The same turns and mirrors carry the whole set onto itself, and each row onto the other rows of its family. Which rows share a family with each named row? Give them in list order.
These 16 rows form 4 families of 4 rows each.
geru: [  1.7  12.4   6.3 -16.6 -19.4   0.8  16.0  40.4 -26.6 -26.1  -7.4  13.4
  -2.4 -26.9 -17.8   0.4  13.7  -7.9  20.0   2.9   2.2  -5.0  22.9]
fava: [-20.8 -18.3  10.5   0.7   2.8   5.3  10.4 -28.1   1.4  -7.6  24.9   4.6
 -41.1  -2.3  39.8  10.1  -6.3  -8.4 -35.7 -19.1   7.7  -3.8  17.4]
mezo: [-11.1   0.2  -5.0  -9.3 -12.2  -0.6  35.6  26.8 -19.3  -8.8   8.3   5.4
  10.3 -21.8 -34.7   8.8  20.9   7.1  26.0   9.1  16.4  -9.1  20.3]
gena: [-31.3 -22.8 -13.8   4.9  -8.0  -5.6  15.8  -1.8  14.8 -21.5 -18.3 -15.3
 -12.6 -19.4  22.3 -17.0  28.8   5.4   7.1  19.9  -4.7 -20.9  29.7]
mikop: [-20.8 -11.7  -6.3 -14.1   3.2   2.9   3.6 -25.0   4.3   0.7  17.0 -11.9
 -40.1   8.7  42.4  -0.6 -11.4  -9.0 -24.2 -13.9  20.0   0.6  12.7]
Faro: [-24.4 -17.2   2.2   5.2  -8.6  -6.4  28.1  -8.4   6.2 -19.4 -23.8 -11.6
 -12.1 -24.8  35.2   1.3  43.1   8.4   3.0  12.5   6.3 -14.3  31.0]
domef: [-15.0   8.9  -4.4 -11.4 -17.8  -3.8  25.2  26.2 -27.9 -24.5  12.3  -0.4
   0.3 -15.8 -29.1  -7.5  23.5   0.8  32.0  18.9   7.7   4.1  24.3]
Lodad: [-25.1 -14.2  -1.5  -6.3  17.7   3.1   4.8 -11.9  12.9 -10.3  14.3 -10.2
 -47.9   1.0  34.1  -0.5  11.3  -9.3 -30.7 -21.2  -5.3  14.0   8.2]
Gadi: [  3.5   6.8  10.4 -24.2   3.9  -0.8  15.4  24.4 -24.0  -7.6  49.2  -6.2
 -33.5 -14.3 -11.6  22.4  -4.3 -21.7 -11.8 -15.4   8.9  26.8  20.3]
suke: [-25.4 -25.3  -7.0  23.5 -11.9  -5.8  31.9  -9.2   2.3 -21.6 -16.7  -5.0
  -5.6  -7.1  22.3  -8.0  24.5  -3.2  -5.5  16.2  20.4 -29.2  23.1]
moro: [-26.1 -15.9  -5.3   1.9 -18.7  -4.5  11.7  -9.7   3.4 -22.7 -24.8   1.0
  -8.5 -13.8  29.3 -20.3  22.7  17.9   0.8   9.0  -7.9 -19.3  15.3]
bag: [  2.1  10.4   5.6 -21.2  18.0   2.2  21.0  13.3 -20.7   7.9  36.8 -13.4
 -17.3 -11.8 -20.3  18.8 -26.8 -20.7  -7.3 -12.8   1.3   8.0  10.4]
fogim: [ -4.8  12.0   6.2  -9.5  16.7  17.5  30.0   7.6 -26.0   9.7  52.4  -4.6
 -36.2 -13.5 -11.9  24.9 -10.5 -15.1  12.3  -0.8   6.6   7.5  15.3]
gesi: [  6.2   3.3  14.4 -16.6  13.0   3.6  26.2  17.8 -22.6   4.0  38.0   5.4
 -34.1 -25.9 -13.9  29.7 -16.5 -12.8 -14.3 -14.5  11.9  13.9   9.6]
Fesop: [-21.2 -17.9   8.8   4.5  19.9   3.2  14.5 -30.8   2.8  -5.9  19.6 -12.7
 -46.4 -10.8  39.6   6.6 -11.0 -14.6 -24.6   0.9   7.6   0.7  28.2]
fafed: [-12.6   2.6  14.7   0.9 -12.2  -3.1  27.5  32.1 -32.5 -24.8  11.3   9.6
  12.9 -20.4 -13.5   7.6  23.1   4.4  28.7   9.9   2.1  10.2  27.9]

The rest of the family of Lodad: geru, suke, fogim
The rest of the family of gena: fava, domef, gesi
The rest of the family of Gadi: mezo, moro, Fesop

The same turns and mirrors carry the whole set onto itself, and each row onto the other rows of its family. Which rows share a family with each named row? Give them in list order.
These 15 rows form 5 families of 3 rows each.
vuzet: [ -1.2 -12.4  -6.7   6.8 -20.1   1.3  13.1  22.7]
bezo: [ 13.2  48.2  10.4  10.0 -15.9 -24.7  -5.6  35.8]
pim: [  5.4  -1.0  -8.9   7.4   0.7 -17.2  14.4  38.4]
rul: [  2.0  46.1  25.5  20.0 -19.6  -4.9   1.9  24.6]
Dizem: [  7.2  45.7  15.6  11.2 -39.9  -7.8 -10.3  20.1]
muzif: [ 29.6   8.3  -3.3 -10.0 -15.2 -36.7   1.6 -15.8]
soges: [ 35.1  11.6   8.6 -19.9 -23.4 -25.2   4.1 -14.3]
zafe: [ -7.3  -6.0 -15.1  19.6 -16.5 -10.6   7.3  21.6]
vig: [  7.2  48.9   6.3  18.0 -32.8 -23.1 -14.7  13.5]
Ziv: [ 34.0  24.7  24.2 -12.9  -7.0 -26.9  10.4 -12.4]
melo: [ 2.5 -9.6  6.6  8.2 -0.2 -2.7 25.1 17.4]
ruge: [  5.8 -16.2  -0.3  15.4 -17.4  -1.3  19.2   9.7]
Zufe: [ 36.1  18.2   4.1 -16.9  -2.3 -40.1   7.0   6.9]
kof: [  5.2  39.1  19.3  27.5 -37.4  -3.7  -3.1  17.3]
zosan: [ 37.2  18.5  17.9  -5.4 -25.0 -25.4   5.8 -19.5]

The rest of the family of rul: Ziv, melo
The rest of the family of Zufe: bezo, pim
The rest of the family of muzif: zafe, vig
The rest of the family of zosan: ruge, kof

